One vector is turned by the same rotation once a tick. Each row is the vector after some number of ticks, and that number follows the row.
The counts run from 0 to 182.
14; -1; -6; -10; 9; -12; 2; 19; -1; 15; -6; -7; -11; -16; -3; 10; 9; -5; 7; -4; -9; 2; 10; 4; 6; -5; 11; -10; -7; -5; -4; 0; 9; -5; -1; -4; -6; 8; 14; 6; 16; -14; -7; -15; -16
13
15; 16; -16; 7; -7; -9; 8; 5; 4; 17; 2; -6; -14; -7; 0; 9; 1; -2; 3; -15; 7; 0; 12; -3; -6; -2; 1; -8; -9; 15; -9; -2; 11; -7; 6; 10; 8; 6; 24; 10; 6; -2; -6; 0; -5
169
14; -3; -7; -5; 7; -17; 10; 9; -5; 18; -3; -3; -8; -12; -1; 9; 16; 1; 4; -6; -11; 4; 16; 7; -1; -7; 12; -7; -4; -5; -8; 3; 5; -9; -3; 4; -10; 4; 15; 11; 16; -9; -6; -5; -18
18
13; 23; -7; -3; 2; 1; 1; 17; 7; 12; 1; -12; -3; -8; -3; 7; -7; 1; 6; -14; 3; -5; 0; -8; -5; -2; -6; -11; -5; 7; -1; 7; 3; -7; 14; -5; 1; 2; 32; -1; 15; 3; 0; -10; -10
160
3; 22; -5; -2; 4; -1; 7; 14; -9; 1; -1; -11; 1; 2; 1; -5; 5; -4; 1; -18; -4; -11; -1; -9; -9; -6; 1; 16; 11; -6; -1; -2; -9; -10; 5; -11; 1; -2; 26; -3; 22; 0; 9; -9; -9
50
5; 24; -11; -8; -1; 3; 9; 30; -6; 7; 3; -8; -8; -6; 0; -3; 6; 2; 2; -14; 2; -1; -11; -10; -6; -3; 12; 7; -8; -11; 2; -3; 0; -1; 11; -2; 4; -5; 17; -3; 18; -7; -2; -12; -5
142
5; 19; -6; -4; 0; -6; 15; 12; -11; 12; 2; -9; -10; -1; -4; -1; 13; -4; -3; -11; -4; -3; -4; -1; -12; -4; 10; 19; 5; -11; -6; -3; -1; 1; -6; 3; -2; 4; 18; 15; 19; -8; -7; -8; -12
38
-2; 28; -5; 6; -3; -6; 14; 14; -10; 7; 5; -5; -11; 3; -1; -4; -1; 3; 2; -27; 8; -7; 6; -9; -6; -5; -1; 8; 0; -1; -6; 0; 1; -14; 13; -8; 8; -8; 19; 0; 11; 0; -1; -9; 0
58
1; 26; -12; 5; 4; -6; 7; 11; -9; 4; 5; -8; -6; -1; 4; -12; 3; -4; -2; -18; 3; -10; 8; -9; -4; -8; 0; 13; 3; -7; -4; -2; -1; -16; 12; -9; 6; -9; 22; -6; 18; 1; 6; -4; -5
53
0; 5; -12; 5; 3; -13; 9; 8; 1; 19; -11; -5; -13; -13; -7; 15; 6; -7; 0; -7; 1; 5; 18; 2; 8; -10; 1; 5; -21; 0; -12; -7; 0; -10; -7; 3; 1; 10; 6; 14; 3; -7; -8; -15; -8
101
4; 21; -15; -6; 1; 1; 5; 26; -2; 1; 5; -10; 0; -7; 3; -8; 10; 0; -2; -17; -1; 0; -3; -5; -6; -6; 15; 4; -8; -15; 0; -10; -5; 0; 11; 0; 4; -6; 16; -3; 21; -5; 3; -7; -5
140
7; 12; -16; -6; 9; -10; 7; 6; -1; 14; 1; -13; 1; -10; -3; -1; 14; -8; -10; -4; -4; -6; 11; 2; -4; -11; 8; 6; -4; -18; -10; -4; -6; -1; -2; 2; -5; 6; 15; 13; 21; 5; -3; -4; -19
30
8; 9; -3; 9; -2; -8; 6; 12; -2; 13; -9; 2; -18; -6; -3; 18; -7; 2; 16; -16; -1; 1; 9; -5; 8; -3; 1; -4; -10; 19; -2; -1; 8; -18; 3; -1; 5; -1; 22; 0; 5; -10; 0; -13; 0
82
0; 0; -6; 0; 2; -10; 10; 10; -2; 14; -15; -4; -9; -10; -7; 19; 14; -4; 5; -10; -8; 6; 9; 5; -1; -5; 6; 7; -11; 0; -8; -7; -6; -3; -14; 6; -3; 13; 9; 17; 8; -13; -6; -17; -10
105
10; 20; -11; -2; -5; -2; 10; 25; -6; 4; 7; -3; -8; -5; 5; -6; 10; 6; 7; -18; -2; 1; -3; -2; -7; -1; 16; -3; -3; -3; 3; -2; 5; -3; 11; 5; 4; -10; 21; -2; 21; -12; 3; -4; -1
146
5; -3; -16; 4; 3; -12; 10; 5; -6; 13; -14; -2; -6; -12; -1; 14; 23; -6; 4; -5; -6; 4; 16; 0; 0; -10; 10; 14; -14; 0; -9; -9; -7; -10; -14; 6; -2; 6; 8; 11; 6; -10; 1; -4; -10
108
2; 3; -5; 3; 8; -6; 1; 8; 10; 12; -16; -9; -1; -13; -8; 23; -4; -6; 7; -11; -3; 0; 16; -3; 8; -8; -6; -8; -14; 8; -5; -3; -7; -11; -3; -4; -1; 9; 19; 6; 9; 1; 1; -18; -14
93
2; -1; -14; 0; 11; -9; 3; 11; -6; 8; -12; -8; 3; -13; 2; 1; 22; -10; 0; -3; -12; 0; 16; 0; 1; -15; 9; 14; -6; -13; -6; -9; -10; -11; -5; -5; -3; 5; 9; 3; 16; -10; 7; -8; -14
115
10; 23; -16; -2; -4; 0; 11; 27; -8; 8; 6; -3; -11; -6; 4; -8; 9; 4; 2; -13; 4; -1; -4; -10; -4; -4; 14; 6; -11; -6; 1; -2; 4; -8; 13; 0; 4; -11; 15; -4; 14; -8; 0; -4; -1
144
14; 20; -13; 4; -7; -6; 8; 8; 4; 18; 3; -8; -17; -6; -3; 10; -2; -1; 5; -14; 10; -2; 10; -7; -4; -1; -3; -6; -11; 14; -8; 3; 12; -8; 7; 6; 6; 5; 24; 9; 4; -1; -9; -4; -6
168
13; 20; -9; -2; 2; 0; -2; 17; 8; 8; 2; -12; 2; -8; 0; 3; -4; 1; 5; -14; 0; -5; 4; -4; -6; -2; -3; -14; -4; 7; 0; 5; 1; -8; 16; -2; 2; -1; 32; -2; 19; 3; 4; -7; -11
159
2; 24; -10; 7; -8; -4; 14; 11; -6; 4; -2; -2; -9; 4; -3; 9; 0; 6; 7; -28; 8; -6; 4; -13; -10; -2; 3; 2; -5; 11; -3; -4; -4; -12; 7; 1; 10; -8; 20; 0; 9; 5; 1; -3; 2
64
15; 7; -10; 1; 3; -4; -2; 2; 1; 15; -12; -12; -8; -8; -4; 17; -2; -13; 10; -6; 1; -7; 11; -11; -1; -6; -4; 8; -3; 13; -6; -8; 5; -8; -5; -4; 5; 14; 28; 3; 6; -2; -2; -7; -13
179
5; 20; -15; 10; -9; -3; 9; 9; -1; 0; 0; -3; -4; 3; 0; 7; 3; 4; 7; -28; 5; -5; 9; -8; -9; -3; 8; -3; -4; 11; -3; -12; -4; -10; 8; 6; 13; -8; 25; -3; 13; 6; 7; 1; 1
66
-6; 9; -5; -4; 9; -13; 12; 17; -9; 8; -3; -8; -2; -9; 1; -6; 20; -1; -2; -14; -10; 3; 13; 6; -3; -9; 8; 7; -1; -19; -7; -2; -7; -8; 2; -6; -4; -1; 5; 7; 18; -14; -1; -14; -12
122
16; 1; -15; -9; 8; -5; -1; 18; -1; 17; -12; -6; -10; -17; -3; 14; 7; -6; 8; 0; 0; -2; 10; -9; 8; -8; 10; -4; -20; -2; -2; -5; 5; -8; -2; -8; -2; 7; 13; -1; 8; -6; -6; -11; -15
9
-6; 12; -2; -6; 7; -8; 19; 21; -15; 12; -4; -6; -6; -5; -3; 0; 19; 3; -1; -15; -6; 2; 8; -2; -5; -6; 5; 11; -4; -15; -6; 3; -9; -9; 1; -9; -6; -2; 4; 8; 12; -11; -5; -16; -13
124
3; 5; -14; 5; 7; -12; 2; 5; 8; 17; -13; -7; -5; -16; -6; 17; 0; -6; 1; -6; 3; 0; 20; -3; 12; -12; -4; -3; -21; 6; -9; -5; -3; -16; -1; -4; 1; 7; 15; 6; 6; 2; -1; -14; -12
95
-1; 3; -13; 6; 6; -13; 0; 6; 12; 13; -10; -7; -5; -17; -5; 13; 1; -10; 0; -10; -2; 4; 22; 7; 11; -10; 0; -6; -15; 0; -9; -10; -2; -9; -2; 3; 1; 10; 13; 10; 11; -3; -1; -16; -11
97
-1; 2; -10; -5; 12; -10; 3; 15; -5; 8; -11; -10; 2; -14; 1; 2; 18; -10; 1; -5; -13; 0; 13; 2; 1; -12; 6; 11; -3; -16; -4; -8; -10; -8; -4; -6; -5; 6; 11; 4; 18; -12; 6; -12; -16
116
0; 1; -12; 5; 2; -15; 9; 7; 1; 14; -9; -5; -9; -13; -4; 14; 13; -6; 2; -10; -5; 7; 18; 10; 3; -8; 8; 1; -13; -1; -10; -10; -1; -5; -9; 10; 1; 10; 9; 17; 9; -12; -4; -12; -9
103
17; 17; -13; 1; -5; -3; 9; 18; -8; 7; 4; -1; -6; -5; 5; -1; 11; 9; 9; -15; -3; -1; 1; -8; -10; -2; 9; -5; -4; 8; 1; 4; 4; -14; 11; 4; 1; -11; 25; -5; 17; -3; 8; 5; -3
151
12; 21; -8; 1; -3; -5; 4; 14; 10; 12; 5; -12; -10; -8; -2; 6; -6; -1; 3; -17; 4; 0; 9; 1; -3; 0; -3; -15; -5; 8; -5; 0; 9; -2; 11; 5; 5; 5; 27; 8; 13; -3; -5; -9; -8
165
1; 20; -13; -10; 1; 3; 11; 24; -6; 4; -2; -11; 5; -6; -3; 1; 11; 0; -1; -16; 1; -3; -6; -12; -11; -6; 11; 9; -11; -12; 1; -5; -16; -2; 6; -6; 2; -6; 12; -1; 17; 3; 3; -8; -10
136
-1; 23; -3; 6; -5; -4; 15; 15; -4; 2; 1; -5; -7; 6; -3; 6; 0; 7; 6; -34; 2; -3; 4; -6; -12; 0; 3; -2; 4; 7; -3; -3; -5; -5; 8; 0; 9; -5; 24; 3; 16; -1; 1; -10; -1
62
16; 15; -11; 0; -2; -2; 6; 19; -4; 4; 4; -4; -3; -5; 5; 1; 11; 7; 10; -17; -5; -2; 0; -5; -9; 0; 9; -9; 0; 8; 2; 4; 1; -11; 12; 5; 1; -9; 29; -3; 20; -3; 9; 3; -6
152
-3; 8; -8; -3; 12; -9; 10; 16; -12; 13; -8; -7; -4; -12; 0; -2; 16; -6; -3; -6; -5; -2; 12; -4; 3; -13; 2; 18; -10; -17; -7; -1; -7; -14; -1; -12; -6; 1; 3; 2; 10; -11; -1; -13; -14
119
18; 7; -19; 7; -3; -8; 2; -2; 4; 13; -6; -8; -9; -7; -1; 16; 6; -8; 8; -9; 3; -4; 15; -8; -6; -6; 1; 1; -7; 16; -7; -6; 7; -8; -3; 6; 8; 10; 28; 5; 6; -1; 1; 4; -9
175
13; 3; -13; 6; 7; -10; -4; 0; 4; 11; -8; -12; -9; -10; 1; 8; 2; -18; 7; -8; -1; -5; 20; -2; 5; -10; -1; 4; 0; 5; -9; -11; 9; -8; -3; -2; 7; 13; 27; 2; 10; -7; 1; -6; -13
182
7; 18; -11; 3; 4; -5; 7; 8; -11; 1; 0; -8; 2; 0; 5; -9; 14; -5; 0; -14; -6; -10; 6; -6; -11; -8; 7; 17; 9; -6; -3; -5; -6; -12; 3; -4; 2; -6; 26; -2; 22; 0; 12; 2; -8
48
16; 17; -6; -3; -1; 0; 7; 19; -2; 5; 1; -6; 1; -4; 2; 5; 7; 8; 11; -16; -5; -2; -3; -7; -11; 1; 6; -9; 0; 10; 3; 5; 0; -9; 11; 1; 0; -6; 30; -2; 19; -2; 8; -2; -8
153
0; 14; -17; -3; 1; -2; 18; 18; -11; 5; 0; -3; 4; -4; 0; 0; 22; 6; -2; -16; 0; -2; 7; -11; -13; -9; 11; 8; -11; -10; -5; -3; -17; -10; 5; -1; 0; -9; 7; 3; 13; 4; 3; 1; -10
132
2; -1; -8; -3; 9; -5; 7; 11; -9; 12; -18; -7; -1; -12; -3; 13; 19; -7; 4; -1; -9; 0; 9; -6; -1; -10; 5; 19; -10; -5; -5; -4; -12; -10; -12; -5; -5; 9; 9; 7; 9; -9; 3; -10; -15
112
3; 21; -17; -9; 1; 3; 11; 24; -7; 6; 0; -8; 1; -6; -2; -2; 12; 1; -1; -13; 4; -5; -4; -16; -8; -7; 10; 11; -15; -12; 0; -6; -13; -4; 8; -6; 2; -8; 12; -4; 14; 3; 1; -5; -9
137
9; 9; -12; -10; 10; -8; 12; 6; -6; 18; -6; -12; 0; -8; -7; 10; 12; -3; -5; -1; -1; -7; 5; -7; -6; -9; 2; 7; -8; -11; -8; 3; -10; -7; -6; -6; -10; 5; 13; 11; 14; 10; -6; -5; -24
27
6; 14; -12; -7; 9; -8; 8; 11; -1; 12; 0; -15; 0; -8; -5; 0; 11; -9; -9; -4; -4; -4; 6; 2; -6; -9; 7; 8; -2; -18; -8; -3; -5; 3; -3; 1; -6; 7; 17; 15; 22; 2; -6; -9; -20
31
14; 20; -9; -4; -4; 1; 14; 23; -11; 9; 3; -1; -10; -3; 2; 1; 7; 10; 11; -14; 0; -3; -7; -13; -9; 0; 8; 1; -6; 7; 3; 6; 5; -12; 10; -1; 0; -9; 23; -3; 12; -7; 1; -3; -3
149
1; 14; -15; -7; 1; -1; 11; 20; -6; 0; 0; -9; 8; -5; 0; -2; 20; 1; -2; -18; -4; -1; 2; -8; -15; -8; 13; 2; -5; -13; -2; -7; -18; -2; 6; 0; 0; -5; 13; 1; 21; 3; 6; -3; -11
134
2; 3; -16; 6; 5; -13; 1; 4; 9; 15; -11; -6; -4; -17; -5; 15; 1; -8; 0; -8; 1; 1; 24; 2; 11; -13; -3; -6; -18; 2; -10; -8; -3; -13; -1; 1; 2; 8; 14; 7; 8; 0; -1; -12; -11
96
15; 13; -9; 3; -6; -5; 5; 6; 5; 12; -1; -9; -9; -6; -3; 16; 2; -3; 9; -17; 1; 1; 10; 0; -10; 1; 2; -8; -2; 17; -6; -3; 8; 0; 0; 11; 7; 11; 29; 12; 10; -4; -4; -3; -9
171
-5; 13; -7; -4; 6; -9; 21; 17; -17; 13; -2; -4; -7; -5; -1; -2; 19; 4; -1; -14; -3; 0; 9; -3; -6; -9; 5; 12; -9; -14; -8; 4; -9; -13; 2; -7; -5; -5; 2; 7; 9; -8; -3; -11; -10
125
7; 15; -9; 5; -2; 0; -3; 18; 8; 1; -6; -7; -6; -6; -2; 11; -11; -6; 12; -20; 2; -2; 2; -7; 5; -3; 5; -4; -5; 9; 3; -14; 2; -5; 8; 0; 12; 2; 28; -6; 16; -4; 5; -14; -1
74
-7; 11; -1; -5; 9; -9; 14; 20; -12; 8; -4; -8; -3; -7; -2; -2; 17; 0; -1; -16; -8; 2; 9; 4; -5; -7; 6; 8; -1; -17; -6; 0; -9; -8; 2; -8; -5; 1; 4; 8; 16; -13; -2; -17; -12
123
15; -2; -12; -7; 8; -13; 0; 16; 1; 15; -5; -8; -10; -17; 0; 7; 10; -7; 7; -2; -8; 2; 14; 5; 8; -8; 13; -11; -12; -6; -3; -5; 10; -5; 0; 0; -4; 7; 13; 4; 15; -12; -5; -10; -16
12
2; 0; -13; 0; 10; -7; 6; 11; -10; 13; -16; -6; -1; -13; -1; 10; 19; -7; 3; 0; -8; -1; 11; -7; 1; -12; 6; 19; -13; -7; -5; -5; -10; -15; -10; -7; -4; 6; 8; 4; 8; -6; 5; -8; -14
113
8; 11; -12; 11; -3; -8; -1; 13; 5; 7; -3; -1; -15; -9; 2; 7; -7; -4; 11; -18; 2; 1; 12; -3; 11; -6; 6; -5; -10; 11; -1; -12; 12; -13; 8; 5; 11; -2; 23; -6; 12; -9; 3; -10; 3
78
7; 16; -7; 5; -2; 0; -2; 17; 6; 5; -8; -6; -12; -7; -4; 13; -13; -5; 12; -18; 4; -5; 1; -11; 8; -4; 3; 0; -9; 10; 1; -11; 5; -7; 7; -3; 12; 2; 27; -6; 12; -5; 2; -16; 0
75
13; -2; -3; -8; 9; -15; 12; 11; -6; 17; -5; -5; -6; -10; -3; 11; 15; 2; 5; -6; -13; 3; 13; 6; -4; -3; 8; -8; -3; -2; -7; 5; 1; -7; -5; 2; -12; 5; 14; 13; 16; -6; -7; -9; -19
19
